cols: B H P Z E L D
(154): [203 119 162 198 189 133 119]
(155): [78 82 90 74 93 92 128]
(18): [177 129 142 126 138 167 115]
(13): [167 118 135 123 136 153 119]
(9): [78 56 100 155 147 20 151]
(116): [195 188 175 181 164 188 112]
(57): [78 82 90 74 93 92 139]
step +1: [82 90 74 93] | [83 91 75 94]
step +1: [142 126 138 167] | [143 127 139 168]

cols: Q M C K
(34): [152 88 132 166]
(106): [100 151 130 191]
(131): [19 90 189 14]
(66): [95 129 121 158]
(41): [110 97 78 141]
(114): [112 163 108 138]
col: [132 130 189] | C
step +1: [152 88] | [153 89]
step -1: [129 121] | [128 120]
step +1: [19 90] | [20 91]
col: [130 189 121 78 108] | C

cols: U T R F S Y V
(112): [174 89 169 92 40 138 193]
(3): [174 89 169 69 111 157 191]
(76): [174 89 193 69 111 157 191]
step +1: [174 89 169 92] | [175 90 170 93]
col: [191 191] | V
step +1: [89 169] | [90 170]
col: [169 169] | R

cols: bati Nin gevaf tok ked Nisuk ris
(109): [143 45 21 156 91 59 57]
(63): [107 180 197 129 165 210 193]
(92): [116 206 225 85 152 170 183]
(15): [156 155 171 128 134 101 121]
col: [197 225] | gevaf
col: [156 129 85] | tok
col: [180 206 155] | Nin

cols: pev lofim vib vuma Gudu bogut lefe
(121): [193 116 63 58 127 241 107]
(69): [136 154 187 107 233 122 156]
(40): [80 78 161 117 119 84 73]
(122): [48 148 101 174 110 64 107]
(125): [100 172 180 144 139 16 180]
(5): [72 224 112 131 120 129 169]
(134): [144 56 118 67 115 136 65]
(185): [189 65 92 144 152 232 83]
(8): [162 144 107 113 64 207 155]
col: [136 80 48 100 72] | pev
step +1: [67] | [68]
col: [107 117 174 144 131 67 144 113] | vuma
col: [73 107] | lefe
col: [16 129 136] | bogut
col: [148 172] | lofim
step -1: [101 174 110 64] | [100 173 109 63]

cols: W J G A X
(10): [55 27 189 50 87]
(81): [86 60 157 84 96]
(25): [86 60 157 58 96]
(4): [151 47 104 158 173]
(149): [85 89 160 120 130]
(60): [145 161 123 135 129]
(11): [151 237 104 158 173]
col: [60 47 89 161] | J
col: [86 86] | W
step +1: [58] | [59]
col: [86 86 151 85 145] | W
col: [157 104] | G

cols: gisa kasu lofeb Nir
(39): [51 208 214 236]
(77): [78 67 162 84]
(128): [180 40 53 36]
(117): [200 233 45 78]
(127): [28 141 189 66]
(130): [210 135 194 131]
(157): [58 180 48 126]
(113): [142 36 46 211]
(133): [219 142 46 231]
step +1: [200] | [201]
col: [78 180 200 28 210] | gisa
step +1: [214] | [215]
step +1: [53] | [54]
step +1: [46] | [47]

cols: Bado Dop Paro nuf naz Kot
(2): [121 227 106 95 90 171]
(51): [113 226 141 128 141 203]
(64): [119 164 129 82 169 67]
(59): [126 179 155 181 103 20]
(123): [195 113 143 100 118 122]
(70): [151 133 122 150 143 113]
(55): [116 181 111 156 91 197]
(164): [102 105 141 131 136 102]
(90): [132 127 147 174 127 185]
col: [169 103] | naz
col: [155 143] | Paro
col: [82 181 100 150 156 131 174] | nuf
step +1: [122] | [123]
col: [121 113 119 126 195 151 116 102] | Bado
col: [203 67 20 122] | Kot

cols: ragef puno vulug Zit roguz rezal vinu Semil
(86): [90 163 176 94 176 39 86 96]
(21): [135 92 80 109 167 101 119 141]
(160): [90 140 92 121 144 178 148 117]
(50): [91 66 175 146 83 205 117 154]
(207): [168 135 123 128 93 176 153 109]
(132): [124 127 186 101 102 81 166 151]
(165): [144 206 235 100 97 114 143 124]
(103): [181 94 210 63 57 109 114 167]
(124): [48 169 112 77 100 47 136 104]
(26): [54 129 46 108 183 96 111 105]
(17): [77 148 174 86 48 4 128 152]
col: [77 108 86] | Zit
step -1: [101 102 81] | [100 101 80]

cols: sivi Vipu ruf rep Gegi nok
(105): [80 248 38 134 150 122]
(75): [120 124 122 129 133 130]
(111): [105 207 73 127 135 126]
step -1: [80] | [79]
col: [248 124] | Vipu
col: [130 126] | nok
col: [133 135] | Gegi

cols: Sudot lazar som mozi duv seru Pafug
(141): [138 139 133 142 132 82 130]
(72): [139 131 143 147 101 53 149]
(6): [139 155 148 137 125 46 83]
(54): [139 131 143 147 129 59 150]
(142): [142 115 175 139 105 57 147]
(144): [139 131 143 147 111 53 149]
(73): [140 152 135 146 137 39 101]
col: [147 149 101] | Pafug
step +1: [138] | [139]
step -1: [135 146 137] | [134 145 136]
col: [132 101 125 129] | duv
col: [147 137] | mozi
step +1: [139] | [140]
which: [139 131 143 147 111 53 149] | (144)

cols: Lamu Redar lenuf kizag dut nafuv firav
(104): [200 158 132 41 90 171 246]
(97): [134 67 25 212 131 135 177]
(94): [38 127 127 151 185 148 207]
(161): [150 107 156 176 176 192 56]
(42): [69 216 146 158 152 120 113]
(38): [43 126 151 97 182 80 75]
(83): [161 140 47 106 193 120 86]
col: [246 177 207 56 113 75] | firav
col: [151 176 158 97] | kizag
step -1: [200 158 132] | [199 157 131]
step -1: [212] | [211]
step -1: [156 176 176] | [155 175 175]
step +1: [120] | [121]
step -1: [212 131 135] | [211 130 134]

